rotation steps, each row followed by its count of steps:
The counts run from 0 to 387.
[100 156 133 153 133 105 178 103 109 130  92 165 165 128 141 174 144 139
  97  84 171 115 210 182 110 132 143 143 114 135 134 119 100 148 155 121
 134 131 139 116 110 129 114 124 128 112 114 154 169] : 223
[131 142 154  72 113 128 119  96 125  84 103 106 169 174  83 112 142  85
 128 120 115 121 140 146  96 112  97 144 134 109 143 129 115 151 192 106
 129 162 109 138  99  95 154 153 162 145 167 128 136] : 306
[126 144  66 168 103 137  87 118 123 154 169 152  73 149 123 103  78 142
 156 147 125  70 128 111 164 154 138 103 134 123 118 120 134 120 164 113
 113 102 164 130 159 107 149 131 135 145 133 141 169] : 52
[178 112  84 182 124 146 105 161 136 113  79 116 101 150 183 137 139 123
  79 100 106 153 139 123  92 118 123 112 131 158  99 105 120  87 144 131
 105 152 141 144 128 109 124  93 163 137 127 115 102] : 84
[128 140 137 129 154 128  82 146 113 108 123 158 136 138 138 142 133  50
 186 117  71 161 114 122  97 149 123 158 114 121 157 153 141 138 119 101
  93  91 134 123 150  75 119 150 104 142 120 167 132] : 204
[178 106 142  85  83  93  65  94 152 129 136  90 114 168 107 141  89 120
 163  97  97 115 125 111 158 146 110  94 133 128 115 147 128 110 101 162
 165 119 136 142 156 122 151 112 120 123 160 121  97] : 174
[139 123 126 116  86 139  91 106 128 115 154  97 127 176 118 162  81 156
 116  95 107 166 124 110 147 149 134 103 142 136 118 134 176 111  87 160
 110 199 115 190 137 140 115 150 131 131 152  96 110] : 179
[134 143 146 132  92 104 110 138 128 134  79 118 148 116 133 155 136 160
 114  75 147 179 125 129 136 121 149 107  70 154 101 150 177 100 119 158
 111 148  80 112 158 167 118 106 143 112 144 119  77] : 368
[108 155 169 125 162 118 155 149 108 129  96 120 154  89 119 191  97 144
 145  96 109 182 152 149 118 131 126 121  75 127 120 105 158 115  84 155
 104 132 152 164 115 140  87 146 134 117 144 115  99] : 101
[ 99 153 149 109 130 120 144  68 128 107 107 125 150 156  65 113 147 146
 129 113 158  93 166 135 126 124 138 123 131 124 146 149 120 183 168 122
 174 151 123 171 114 147 154 151 130  85 111 143 190] : 35
[136 157 116 110 112 116 148  93 129 145 152 142 130 139 107 109  92 105
 174 152 133  94 151 145 126 155 111 136 124  98 119 107  96 129 165 149
 155 111 184 155 102  88 126 154 156 142 176 137 197] : 316
[196 118 126 159 127 140  87 146 145 121 108  94  82 138 115 133  94 146
 163 132 112  85 147  95 145 137 114  88 138 164 117 130 116 143 101 148
 161 125 143 201 123 139 179 120 121 116 140 107 102] : 169
[165 108 168 105 165 129 173 146 123 114 137 137 163 125 161 152 173 100
 137 164 114 127  99 115  81 116 139 172 106 117 123 144 113 136 149 145
 137 118 108 107 107 105 120 148 164 174 185 115 125] : 10
[150 123 100 219 147 154 105 142  92 113 147 154 108 110 166  93 146 132
 114 116 143 110 172 111 126 130 154 119 149 207 125 125 114 112 131 126
 119 113 116 155 114 126 129  96 114 131 114 141 150] : 349
[100 123  96 144 134 118 110  93 103 114 144 125 136 142  77 106 130 137
 142 118 134  45 170 109 136 126 141 110 137 126 130 137 127 174 189  98
 157  93 147 146 120 123 157 149 149 122 139 144 193] : 43
[147 107  94 143 146 129 127 158 123 153 118 119 147 142 157 116 167  72
 155 138  82 149  96  92  80 129 155 141 116  94 112 171 147 144 130 149
 134 110 157 149 147  79 103 155 155 131 134 145 173] : 198
[178 164 123 157 107 112 132 160 151 112  60 117 128 121 134 142 122 107
 145  96  96 112 158 176 112 121 123 106  88 151 107 134 111  76 163 141
  88 108 126 138 134 102 134  93 117 136 154 121  90] : 90
[ 96 146 106 123 120 125  96 124 131 131  96 132 106  72  89  74  93 155
 174 136 170 134  97 127 151 116 115 118  74 122 111 120 147  94 169 118
 152  86 114 126 134 159 148 111 112  97 109 133  99] : 244
[104 166 138 144 147 148 134 110  98 119 155 155 116 130  86 133  67 113
 187 137 129 101 160 132 132 169 114 126 118 116 149 101 116 160 137 137
 111 108 163 174  93 102 130 175 123 149 156 128 178] : 318
[108 133  90 170  92 162  68 129 102 131 167 145  79 129 125  93  77 118
 181 142 165 132 104  93 162 140 151 105 137 142 142 128 173 107 129 116
 105 123  96 143 128 120 130 164 104 143 123 125 139] : 55
[ 85 139 141 173 152 116 165  98 104 120  81 171 130 132 135 165 134 135
  88  97 166 104 196 158 108 137 143 119 111 136 147  88  98 148 159 118
 121 125 139 113  95 131 112 138 130 114  86 141 165] : 224
[115 169 137 172  93 158  95 134 111 143 167 156 109 117 131  98 111 127
 155 128 158 131 142 134 189 160 166 116 137 160 142 128 173 118  71 139
  85 130 108 124 171 138 115 126  79 127 106 146 134] : 62
[158 122 113 171  77 130 135 141 161 184 125 111 123 128 159  94 154 109
 113 136 168 106 158 129 158 139 165  90 153 146 140 150 148 128  65 149
 141 115 121 126 150 145 105 117  85 109  78 136 148] : 67
[ 88 138 134 120 125 140 100 108  85 130 169 152 147 118 108 144  94 121
 216 119 160 149 123  99 129 159 136 152 117 109 129 141 139 148 136 137
 158 115 140 168 103 122 118 190 128 128 164 132 170] : 321
[159 125 167 132 161 119 196 121 143 105 107 122 159 158 118 141 171 116
  92 149  76  60 125 145 105 113 163 130 110 108 124 160 108 122 149 139
 102 116 108  97 128 106 105 125 117 147 140 102 133] : 4
[158 103 110 164 123 117  77 158 117 112  87 112 162 140 162 132 177 106
  97  63  93 130 151 121 107 125 152 130 123 162  86 154 127 106 154 120
 126 116 114 109 178 110 137  70 143 136 136 138 105] : 81
[119 129 135 163  81 132  86 115 124 158 148 148 117 122 149  86 136 113
 145 118 163 163 106 103 165 145 179 108 129 136 121 141 166  96  79 161
 148 127 105 115 169 141  94 131  92  96  97 126 146] : 64
[114 127  65 138  83 147 119 105 135 191 149 152 142 159 147 115 110 137
 125 131 185 131 119 134 141 169 137 149 155  86 143 146 152 171 140 115
 143 152 156 145 149 150 121 135 117 123  75 150 172] : 332
[171 125 122 126  97 106 100 137 135 109  97 116 141 133 152 127 139  88
 123  91 103 155 130 145 104 120 110 119 100 152 100 120 117  52 157 148
 115 111 121  95 141  81 119  88 157 150 175 127  90] : 88
[147  99 106 219 145 150 101 138  95 106 138 149  82 102 173  85 139 114
 123 127 151 119 147  89 115 120 142 105 153 197 147 114 120  98 115 120
 132  99 109 136  95 128 120 112 124 130 103 141 134] : 350
[171 122 174 107 155 151 158 158 156 126  85 108 140 160 133 201 151 132
 110 137 125 139 143 127 103 133 111 147 132 120 156 131 111 199  76 126
 130 182 137 173 131 149 153 152 138 124 118 134 105] : 294
[ 88 141 147 123 144 143  97  93  84 129 175 173 112 124 105 133  78 125
 194 128 140 150 111  96 133 159 131 141 110 106 119 111 137 135 134 152
 153 127 163 161 102 111 107 185 134 130 149 125 179] : 320
[176 110 133 122 113 140  77 133 124 121 160  97  89 148 132 137  87 149
 148 126 122 150 136  93 140 148 104 115 160 166 111 110 124 117  75 153
 161 156 139 189 118 136 155 120 143 135 169 110  95] : 171
[146 134 113 134  86  95 153 139 172 161  53  85 130 132 137 140 146 144
 102 109 154 139 135 140 127 108 141  69  79 128 119 141 172 103 119 158
 123 138 101 123 137 168 115 116 150  97 111 122  90] : 370
[119 100 165 162 122 120  79 119 106 137 125 115 132 127 148 105 160  98
  88  91 125 123 149 106 150 140 175  98 145 159 133 125 152 128  53 145
 130 110 108  82 161 133  99 120 102 111  71 143 124] : 71
[ 81 143  99  93 162 138 152 120 118 107 124 138 166 121 104  89 150 148
 133 140  99 142  84 143 110  97  99 176 118  95 100 146 124 119 207  88
 124 126 141 136 149 109 126 105 128 112 121 147 155] : 120
[108  81 143 112 106 128 128 100 139 127 149 156 107 137 156 173 126 153
 135 154 198 113  87 101 156 120 153 153 140 111 154 139 122 139 128 101
 171 115  73  76 119 158 134 161 103 131 107 116 101] : 142
[152 127 160 126 119 154 128 126 118 122 149 140 112 124 123  62 141 143
  55 159 169  96 131 130 160 138 130 141 149 159 128  69 121 148 131 138
 131 170 114  80 143 151 162  93 179 151 136 121 116] : 155
[149 138 150 113 111 101 129 141 139 122  76 105 122 106 137 141 112  90
 160 117 119 185 119 143 101 119 120  94  72 134 115 112 139  56 116 173
 123 110 106 128  88 107  92 138 142 115 162 100  89] : 95
[112  90 113 135 130 122 143 120 131 141 147  83 108  97 119 104 111 197
  94 145 144 121 132 119 160 106 122  93 166 145 131 115 142 115  67 125
 150 118 131 156 109 166 104 117  97  72  77 113 112] : 256
[110 127 173 108 134  90 134 130 115 134  94 101 146 109 116 112 156 133
  64  96 105 160 134 122 125 107 135  86  77 137 107 101 177 110  98 168
 117 138 123  86 153 139 114 106 180 105 143 125  97] : 375
